q_123: [141 160 103 142 138  77 145]
q_634: [152 120 121 109 190 106 177]
q_863: [152 160 103  93  94 110 151]
q_725: [169 142 148 153 164 105 140]
q_567: [118 107  58  87 137 147  86]
loc: [153]	q_725, 3
gone q_863: [160  94  93 110 152 103]	[151]
loc: [93]	q_863, 3
size: [141 160 103 142 138  77 145]	7
gone q_863: [151 103  94 152  93 160]	[110]

q_123: [159 120 128 159  85]
q_847: [200 129 120 120 136]
q_863: [128 111 115 136 112]
q_625: [152 128 121 168 126]
q_567: [128 146  86 125 134]
q_951: [125 147 105 151 143]
loc: [129]	q_847, 1
size: [200 129 120 120]	4
size: [159 120 128 159  85]	5
loc: [85]	q_123, 4

q_863: [104 156 172  54  97]
q_603: [104 170 166 169 127]
q_847: [104 156 166 169 132]
gone q_603: [170 166 127 104]	[169]
size: [104 170]	2

q_634: [ 39 135 120 209 110]
q_603: [ 39 135 120 209 129]
q_863: [ 39 135 173 209 110]
size: [ 39 135]	2
gone q_603: [209 120 129  39]	[135]

q_123: [125  89 138  37 134 215  72]
q_337: [122 133 125 125 122 134 133]
q_625: [129 116 110 128 139 114 125]
q_603: [125 136 143 124 126 133 124]
loc: [89]	q_123, 1
loc: [143]	q_603, 2
gone q_625: [128 125 110 129 116 139]	[114]
loc: [136]	q_603, 1
loc: [126]	q_603, 4

q_725: [148 108  76 146 127 222 179  95 160  56 148 128 130 192 121 195 160 105
 112 130 188  80  55 148 120 132 129 112 131 117  97  54 104 137 179 152
 128 115 125  84 127 145 129 136]
q_634: [123 171 142 118 135 110 205  86  83 187  73 131 130 179 141 192  52  51
 158 128 196  94 135  49 144 131 122 151  79 138  68 128  55  73 175 143
 128 142 136 102 113 174 105  77]
q_310: [123 171 142  67 135 110 205  86  83 187  73 131 130 179 141 192  52  51
 158 128 196  94 135  49 144 131 122 151 135 138  68 128  55  73 175 143
 128 142 136 102 113 124 139 156]
gone q_310: [128 135  73 131 143 187 139 138 124 142 128 130 141  49  67 171 102 144
 135  86  94 123 179 128 205 113  73 122  83  52  51 151 196 110 175 192
 135 142 156 158 131 136  55]	[68]
size: [148 108  76 146 127 222 179  95 160  56 148 128 130 192 121 195 160 105
 112 130 188  80  55 148 120 132 129 112 131 117  97  54 104 137 179 152
 128 115 125  84 127 145 129 136]	44
gone q_310: [130  68 205 131 110 139 179 135 192  73 196 144  55  73 102 171 135 187
 141 131 128 124 128  67 122 142  86  83 123 175  51 136  94 128 158 142
 156  49 135 143 113 138  52]	[151]
gone q_725: [121  56 148 132 127 112 179  55 108 130 128 137 148 152 148 112  97  84
 188 179 160 192 105 115 104 120  95 131 222 129 195 127 117 146 128  80
 129  76 125 130 145 136 160]	[54]
loc: [80]	q_725, 21

q_322: [133 112 124 165 140 166 139]
q_951: [135 129 125 106 135 103 136]
q_863: [146 128 130 130 137 123 143]
q_310: [126 126 126  38 117  32 127]
size: [135 129 125]	3
size: [133 112 124 165 140 166]	6
gone q_322: [166 140 139 165 133 124]	[112]
gone q_322: [140 124 112 165 133 139]	[166]
loc: [123]	q_863, 5
gone q_322: [112 133 140 166 165 124]	[139]
size: [133 112 124 165 140 166 139]	7

q_123: [157 142 130 108 157 110 136  92 135  80 100  97 135 155  97  71 160  72
 152  72 103 127  77  77 115 137 140 153 135  97]
q_725: [110 108 107 107 110 106 108 106 107 106 105 104 107 109 106 104 108 104
 110 105 106 109 105 105 108 109 108 109 109 106]
q_847: [ 75  91 100 118  75 120  94 133  96 141 129 132  96  81 129 153  76 153
  79 151 124  99 148 147 113  94  92  81  94 128]
q_863: [129 128 126 126 127 127 128 125 126 124 126 126 126 129 125 124 129 124
 129 124 126 125 125 125 126 129 128 129 128 126]
q_567: [134 131 120  97 138 107 122  86 125  74 101 100 125 141  93  76 148  78
 128  70  98 110  78 128 103 119 128 134 116  89]
q_310: [123 123 124 125 122 124 123 125 124 125 124 125 124 122 125 126 122 125
 123 125 125 124 125 125 124 123 124 123 123 125]
q_951: [112 110 109 108 112 107 110 106 109 106 106 106 109 111 107 104 111 104
 112 105 107 110 105 105 108 110 110 111 111 107]
q_322: [ 34  65  86 129  31 130  74 159  77 180 148 156  77  41 151 203  31 202
  44 199 140  87 190 190 115  74  69  45  75 151]
q_603: [157 142 130 108 129 110 136  92 135  80 100 141 135 155  97  71  78  72
 152  72 103 127 122  77 115 137 140 153 135  97]
q_634: [ 94 141 128  85 113 141 110  90 141  63 145 158 136 148 109 121 167 132
  81  76 114  74 106  91  91  94 135 119  80  89]
q_337: [126 126 127 127 127 127 126 128 128 128 126 128 128 125 128 129 125 129
 125 127 128 129 127 128 127 125 127 125 126 127]
q_625: [199 159 143 118 194 103 159  89 147  78  85  77 149 178  92  43 181  41
 194  58 100 156  58  63 127 165 158 184 166  98]
gone q_603: [ 77 153 142 141 110 127 130 100  71 152 135  72 115  97 129 103  97 108
 136 135 122 135  72  92  80 155  78 157 137]	[140]
size: [157 142]	2
size: [157 142 130 108 129 110 136  92 135  80 100 141]	12
size: [ 34  65  86 129  31 130  74 159  77]	9
asked: [ 94 141 128  85 113 141 110  90 141  63 145 158 136 148 109 121 167 132
  81  76 114  74 106  91  91  94 135 119  80  89]	q_634
asked: [157 142 130 108 129 110 136  92 135  80 100 141 135 155  97  71  78  72
 152  72 103 127 122  77 115 137 140 153 135  97]	q_603
size: [126 126 127 127 127 127 126 128 128 128 126 128 128 125 128 129 125 129
 125 127 128 129 127 128]	24

q_951: [ 78  50  84 129  84  85  87 130  84  86  66 104  62 127  71]
q_123: [161 135  92 129  94  96  97 132  95  95 193 191 191 128 141]
q_634: [148 170 178 118 178 178 177 130 177 178 143  77 144 120 168]
q_567: [149 223 223 128 220 220 220 132 219 224 182 186 184 125 158]
q_863: [ 79  95 151 129 149 147 146 127 147 150  72 190  70 127  82]
q_322: [140 163 181 142 179 178 168 124 175 181 155 207 154 144 137]
q_337: [149 223 223 128 220 220 220 132 219 224 182 186 184 129 158]
q_603: [177 199 158 130 158 159 160 128 157 158 192 139 194 124 179]
q_310: [123 139  91 124  91  89  92 131  92  89 156  76 158 127 118]
q_625: [ 76  84 112 130 112 115 117 123 116 112  62  37  58 126  81]
q_847: [194 153  86 135  88  88  89 122  89  86 189  79 193 135 189]
q_725: [174 145  86 138  89  91  88 127  92  84 167  64 170 133 170]
size: [177 199 158 130]	4
gone q_863: [127 146  72  79  95 190 151  82  70 150 129 127 147 147]	[149]

q_123: [150  73 116  72 201]
q_847: [150  73 116  72 131]
q_625: [143 115  45 127 201]
loc: [131]	q_847, 4
size: [150  73 116  72 201]	5
size: [143 115  45]	3

q_625: [ 57 129 146 155 152]
q_634: [135 149 133 131 135]
q_603: [100 113 112 134 101]
q_863: [ 57 129 146 155 104]
q_123: [ 65 208 125 105 130]
q_337: [143 151 110  89 130]
q_725: [135 149 133 137 132]
q_847: [187 125 111 119 109]
q_310: [ 65 208 156 126 141]
gone q_847: [187 109 125 119]	[111]
gone q_603: [100 112 113 134]	[101]
size: [ 57 129]	2
gone q_625: [129 152 155 146]	[57]
size: [ 65 208 156 126]	4
size: [135 149 133 131 135]	5
size: [100 113 112]	3

q_634: [ 86 140 126 113 107 185 122 153  73 115 141  95 119  83 135  92 151  99
 130 186 149 197 195 113 153  68  99 150  87]
q_123: [104  94 170 149  46 152  86 121 107 183 172 100 177 125 125 150  82  97
 123 115 137 125 167 116  85 103  72 115 142]
q_725: [115 112 116 148 150  48 126 105 170 115  87 111 121 103 191 179 139 166
 150  92 198 145  79 126 158 159 138 110 104]
q_567: [ 79  96 143 184 112 104  48 117 140 130 159  81 176 105 123 160  94 133
 182 141 103 132 144 180  87 111  88 127 144]
gone q_634: [ 92 153 153 150  99 113  68  73  99 126  95  86 140 195 115 122 151 130
 185  83 135 141 113 197 149 119 107  87]	[186]
size: [104  94 170 149  46 152  86 121 107 183 172 100 177 125 125 150  82  97
 123 115 137 125 167 116  85 103  72 115 142]	29
gone q_123: [115 123 125 125 177 104 149 116 115 172  85 152 107 125 137 103 142 183
  86  46 100  82 121  94 170  97 167  72]	[150]
loc: [117]	q_567, 7
loc: [132]	q_567, 21
loc: [198]	q_725, 20
size: [104  94 170 149  46 152  86 121 107 183 172 100 177 125 125 150  82  97
 123]	19

q_625: [123 129 128 104 125 118  91 136 145 136]
q_725: [166 155 115 168 170 149 116 139 201 115]
q_337: [122 126 126  98 121 116 101 131 129 135]
q_123: [156 162 115 160 178 144 147 150 178 131]
q_863: [133 130 102 160 166 157  95 149 180  99]
q_847: [133 129 106 136 154 145 103 139 158 108]
q_603: [166 155 125 168 170 149 116 139 201 115]
gone q_725: [116 155 166 115 168 149 139 170 115]	[201]
size: [122 126 126]	3

q_310: [128 138 119 130 145 136 132 122 125 123 143 111 133 106 128 133 115 126
 128 124 128 121 106 120 116]
q_847: [131 125 131 132 122 129 132 121 136 122 134 143 132 142 136 121 127 125
 124 128 133 114 142 144 149]
q_123: [125 115 147 126 106  99 132 132 125 142  92 147 129 162 126 142 159 137
 160 133 117 139 162 128 129]
q_567: [128 148 118 142 166 123 132  94 124 116 112 103 159  97 139 156 157 125
  33 119 122  84  97 122 113]
q_625: [136 120 133 129 140 142 132 145 130 139 142  88 124  91 107 139  97 132
 206 108 157 150  91 111 129]
q_951: [136 116 137 128 133 140 132 148 131 141 140  94 122 101 107 137 191 133
 216 110 157 154 101  62 134]
q_863: [133 123 132 128 135 137 132 140 129 135 137 103 125 106 115 135 133 131
 186 116 147 143 106 117 130]
q_337: [127 120 139 128 115 112 132 128 129 133 111 142 130 150 129 133  63 131
 145 131 124 129 150 123 135]
asked: [131 125 131 132 122 129 132 121 136 122 134 143 132 142 136 121 127 125
 124 128 133 114 142 144 149]	q_847
loc: [63]	q_337, 16
size: [136 120 133 129 140 142 132 145 130 139 142  88 124  91 107 139  97 132
 206 108 157 150  91 111]	24
gone q_337: [139 128 131 135 145 123 133  63 128 120 115 150 142 111 127 129 112 129
 150 130 131 133 124 129]	[132]
loc: [62]	q_951, 23
gone q_310: [111 143 130 119 128 128 138 128 126 123 120 128 124 133 136 122 106 125
 115 145 133 106 132 121]	[116]

q_567: [ 55  74  96 118 144 168 188 205 214 218 214 204 188 167 145 119  95  74
  55  45]
q_634: [ 58  75 110 153 187 197 183 147 105  70  56  71 105 149 183 199 187 152
 110  72]
q_310: [ 69  43  34  39  62  95 134 172 202  70 223 208 180 144 104  66  44  32
  40  60]
loc: [167]	q_567, 13
gone q_310: [ 32 180  34  66  43  39 202 144 223 104  40 172  60  95 134 208  70  44
  62]	[69]

q_310: [121 143 155 153 138 131 124 133 136 149 139 130 104  90  84  94 118 150
 205 194 182 153 124  83  92 125  91 124 154 171 157 158 138 151 141 131
 129 129]
q_634: [ 91  97 111 126 135 134 130 124 125 148 150 165 160 152 124 100  66  70
  86 109 118 125 138 153 182 169 156 129  97  74  70  88 110 149 180 193
 185 163]
q_123: [121 143 155 153 138 131 124 133 136 149 139 130 104  90  84  94 118 150
 205 194 182 153 124  83  92  68  91 124 154 147 157 158 138 122 125 115
 121 125]
q_337: [121 143 155 153 138 147 124 133 136 149 139 130 104  90  84  94 118 150
 205 194 182 153 124  83  92  68  91 124 154 171 157 158 138 122 114 120
 121 125]
gone q_337: [153 182 138 138 149 104 147  90 171 124  83 194 133 136 150 157  84 122
 155 205 120 121 124 153 118 154 125 143  92 139  94  68  91 124 121 130
 158]	[114]
size: [121 143 155 153 138 131 124 133 136 149 139 130 104  90  84  94 118 150
 205 194 182 153 124  83  92 125  91 124 154 171]	30
gone q_634: [130 150 124 125 126 148 135 153  70  97 193 185  86  66 110 165 160 109
 163 149 111 124  97 129  91 125 118  88  70 134 180 156 182 100 138 152
 169]	[74]
loc: [148]	q_634, 9
asked: [121 143 155 153 138 131 124 133 136 149 139 130 104  90  84  94 118 150
 205 194 182 153 124  83  92  68  91 124 154 147 157 158 138 122 125 115
 121 125]	q_123

q_847: [181 117 155  99 128 122 122]
q_337: [205 122 134 122 135 155 145]
q_322: [164 133 118 114 133 143 147]
q_603: [155 128 150 106 129 131 140]
q_725: [159 128 154 117 135 121 116]
q_567: [131 120 127 118 129 157 126]
q_310: [159 134 120 117 135 121 121]
size: [131 120 127 118 129 157 126]	7
gone q_725: [154 159 128 121 135 116]	[117]
gone q_725: [117 116 128 159 121 154]	[135]
size: [205 122 134]	3
asked: [159 128 154 117 135 121 116]	q_725

